One turning vector, and how many ticks it has turned:
The counts run from 0 to 146.
[ -9 -20  19  28  29  44   3 -21  21 -18  12  32 -21 -13 -24  -1   2  -9
  20 -26 -12  -6 -22 -10  -5  -6 -10  19 -13  -2   6  25  28  29  -9  17
 -23   7  -4] | 134
[-14 -15   6  -1  -2  37  -4 -11  13   3   3  27 -24 -37  -2   2   7   2
  -5 -24  -8   0 -14  20   5 -29  -1   3  12 -16  19   4  20  39 -22  16
 -32  10  -5] | 114
[ 26 -39  13   9  18  35  -1  12  -2 -30  -3   0   2  11 -17  14  23  -5
   6 -23   6  26 -17 -13  10  10   9 -13  -6  21   8  -3  16  10 -33   9
 -23 -10 -34] | 38
[ -5 -37   3   4  -3  36  -2   9  25  -5  -9   5 -17 -17 -19  19  -6 -19
   0   5 -20  13 -12   5  12 -12  11 -13 -19 -24  12  -3  14  30 -50  -4
  -9  -9 -26] | 80
[  6 -14  14  11  10  34 -14  11  -4  -2 -20  11 -19 -44   0  22  -2   3
  -2 -19   7   7 -15 -12   2 -30  -2   9  -1 -16   8   0  -2  43 -20   6
 -35 -16 -16] | 92
[ 15 -21   4  17   0  38   0  -3  19  -1  -8  13  -8 -13  -6  24   8 -35
   0   7 -14 -10  -8   5  20  -1   8  19  -2 -12   2  20  22   9 -44  29
 -12  14 -30] | 76
[ -6 -33   8  14  14  26  12  -8  21 -25   2  16 -14  -8 -24  -3   2   6
  12 -12  12   8 -30 -21  -1 -23   3   6 -25   9  12  12   7  35 -34   4
 -28 -20 -17] | 112
[-21 -15  23  21  29  37 -13 -11  24   0  -1  37 -11 -25 -16   7   2  -4
   0 -15   2  11  -3   9   1 -36   3  -3  18 -22  20   6  26  35 -27  18
 -22   1  -9] | 53
[ 12 -28 -19  -1  27  30 -14   8  16 -11 -10  15 -15 -18  -4   8   1 -23
  17 -16 -13  14   1 -12 -11  -1 -10  17   7  -7 -11  15  31  32 -42  21
 -17 -20 -39] | 72
[  4 -38  -7   8  35  29  -4   4  19  -7  -5   1 -16 -15 -14   2  12 -19
   3  -4 -13  34  -3  -7  13 -20  14   2  -7 -27   1  -4  20  32 -44  16
 -16  -8 -26] | 132
[ 22 -28  11   6   8  49   8   3   9 -14  -6   0  -2 -12  -9  19  24 -27
  -2 -22 -26   9 -13  13  34  16   2   9  -4  -5  -2   0  24  13 -28  14
 -19  19 -24] | 128
[ -7 -19   1   3   3  19   9  -3  15 -13  -7  24   9 -25 -10   4   7 -19
  -1  -9  17   7 -11   0   9 -14  11   2  10   8  26  30  19  20 -57  16
 -15   6 -46] | 85
[ 20 -25  20   5  -2  39 -21  14   8   0 -22  15  16 -26  -4  27  11  -8
 -11 -22   3  15  -9  18  25  -8   8 -23  11  -6  23 -14  10  20 -31  10
 -15 -10 -27] | 6
[  1 -16  18  29  28  47  -7 -13  20  14  10  37 -23 -18 -14   6   4  -7
   0 -24  -7  -1  -6  21   2 -20  -4   8   4 -14   6  16  34  24 -10  32
 -21  12   2] | 135
[-23 -32  26   2   0  47  -6  -1  20   3   6  11 -18 -24 -17  30   2   8
  -5   6 -21   1  -9   8  23 -11  -3  -9  -2 -22  13 -19  30  21 -31  14
 -10  -7  -7] | 140
[ 18 -27  -5   0  26  32   8   4 -14  -2  -2   6 -25 -38  -9  13  14  -7
  -9 -11  -8  14  -5   7   6 -20   1  16  11 -13  -2   6  15  36 -26  15
 -41  12 -22] | 123
[ -2 -25 -11  -4 -17  36  11 -11  20 -10   6  31 -13 -27 -10   7  13  -8
   0 -21  -5   4 -14  27  12 -13   8  -1  14   2  27  23  32  35 -35  17
 -31  26 -20] | 115
[ 38 -36  17  26  17  46 -11  19   1 -22  -8  14 -15  12 -25  22 -10  -6
  17 -18   5  -1 -14  11  -1  11   4 -13  -8  10   5   8  14  14 -18   1
 -13  -4 -17] | 69
[  5 -20  23  14  24  33  -3  -5  14   9 -13   7   4 -33   1  12  21 -27
  -8 -14  -5  12   1  -9  26 -15  -5  26   7 -16  -1   2  30  14 -36  31
 -15   2 -11] | 45
[-12 -38  -7  14  14  34  12   4   4 -25  22  15 -27  10 -34  11 -13   2
  11  -2   6  -1 -22  12   1   2   8 -12 -10   6  18  25  26  20 -36   7
 -26   1 -23] | 142
[ 41 -12  28  33  11  40 -10  -3  -6   4 -20  28   0 -19 -11  21  12 -25
  -7 -26  16  -8 -10  11  18 -15   9   6   4  -4  13   5   1  14 -16  16
 -31  10 -14] | 96
[ 16 -17  34  16  -3  44 -22   0   0   4 -21  26   5 -34   4  27   0   4
  -7 -37  21   0  -8   3  12 -16   9  -5  16   9  13  -2  13  12 -21  26
 -26 -17 -17] | 5
[ 15 -25 -14  -4  -4  31 -10   2  11 -27 -10  31  -4 -25  -7  10   7 -11
  19 -33  -4   7  -9   7  -2   8   4   6  11   6  12  28  23  38 -21   6
 -27   6 -34] | 94
[  6 -20  -1  17  26  35 -17   1  30 -24  -2  39 -10 -11 -17  -1  -7 -11
  31 -24  -2   3 -13  -7 -13   3 -12  14   1   7   9  33  27  34 -18  13
  -7 -16 -20] | 73
[ 17 -32 -15  -7  17  28   2   1  -9 -18  -5  12 -11 -26   1   9  20 -11
   4 -26  -4  17  -9  -6   4  -2  -4  19  13  13  -2  12  27  28 -29  24
 -34   9 -38] | 124
[ 27 -29 -15   1  13  37   8  -6  16 -13  -3  18 -19  -3  -7   2   4 -11
  23 -20   1  -5 -16  -8  -8  -6  -2  32 -16  15 -10  28  19  26 -25  31
 -22  -1 -12] | 103
[  5 -19  41  14   0  41  -3  -3  -8  -5 -13   4  -1 -38  -1  28  13   0
 -21 -21   9  -3 -20  -6  27 -19   1   0   1  -4  11 -16   9  12 -28  17
 -26  -2 -15] | 118
[ 21 -31  -2  -4  -4  41  -1  15  15 -30 -14   1   3 -16 -11  18  14 -23
   5 -20  -7  15 -22   4  26  12  11 -16  -1  -2  20   2   4  24 -38  -7
 -17   1 -33] | 7
[ -3 -26  11  14  15  39   1  -7  18   9   4  27  -8 -18  -9  13  18 -14
 -12  -4  -5  12   5  21  14 -20  11   0  16 -13  13  12  37  12 -33  41
 -17  26 -12] | 136
[ 12 -25  13  12  23  35 -11  -3   6 -27  -2  31  10 -19  -7   0  20  -4
  14 -44  15  10  -8 -19  -5   6  -9   5  10  24  -1  20  29  25  -8  22
 -27  -4 -26] | 125
[ 33 -44 -26  -5  20  28 -18   8   2   0 -14  14 -13 -17  -4  15   8 -15
   5 -17   3  23  -5   2  -2 -19  12   4  10   0   1  11  19  38 -33  25
 -21  -3 -32] | 11
[  8 -37  27  17 -11  56  -7  -5  22   9   0  20 -16 -11 -12  23  -4   2
   2 -14   2 -13 -21  18  14 -22   8  -9 -16  -1   6 -10  22  12 -18  34
 -16   0   5] | 109
[ 23 -41   5   0  -5  32   0  17  -3 -27  -8   4 -15   4 -21  21  -4   2
  10  -9  23  -2 -23   3   2  -1  12 -17  -9  22  16  17   4  19 -47   9
 -32  -8 -32] | 90
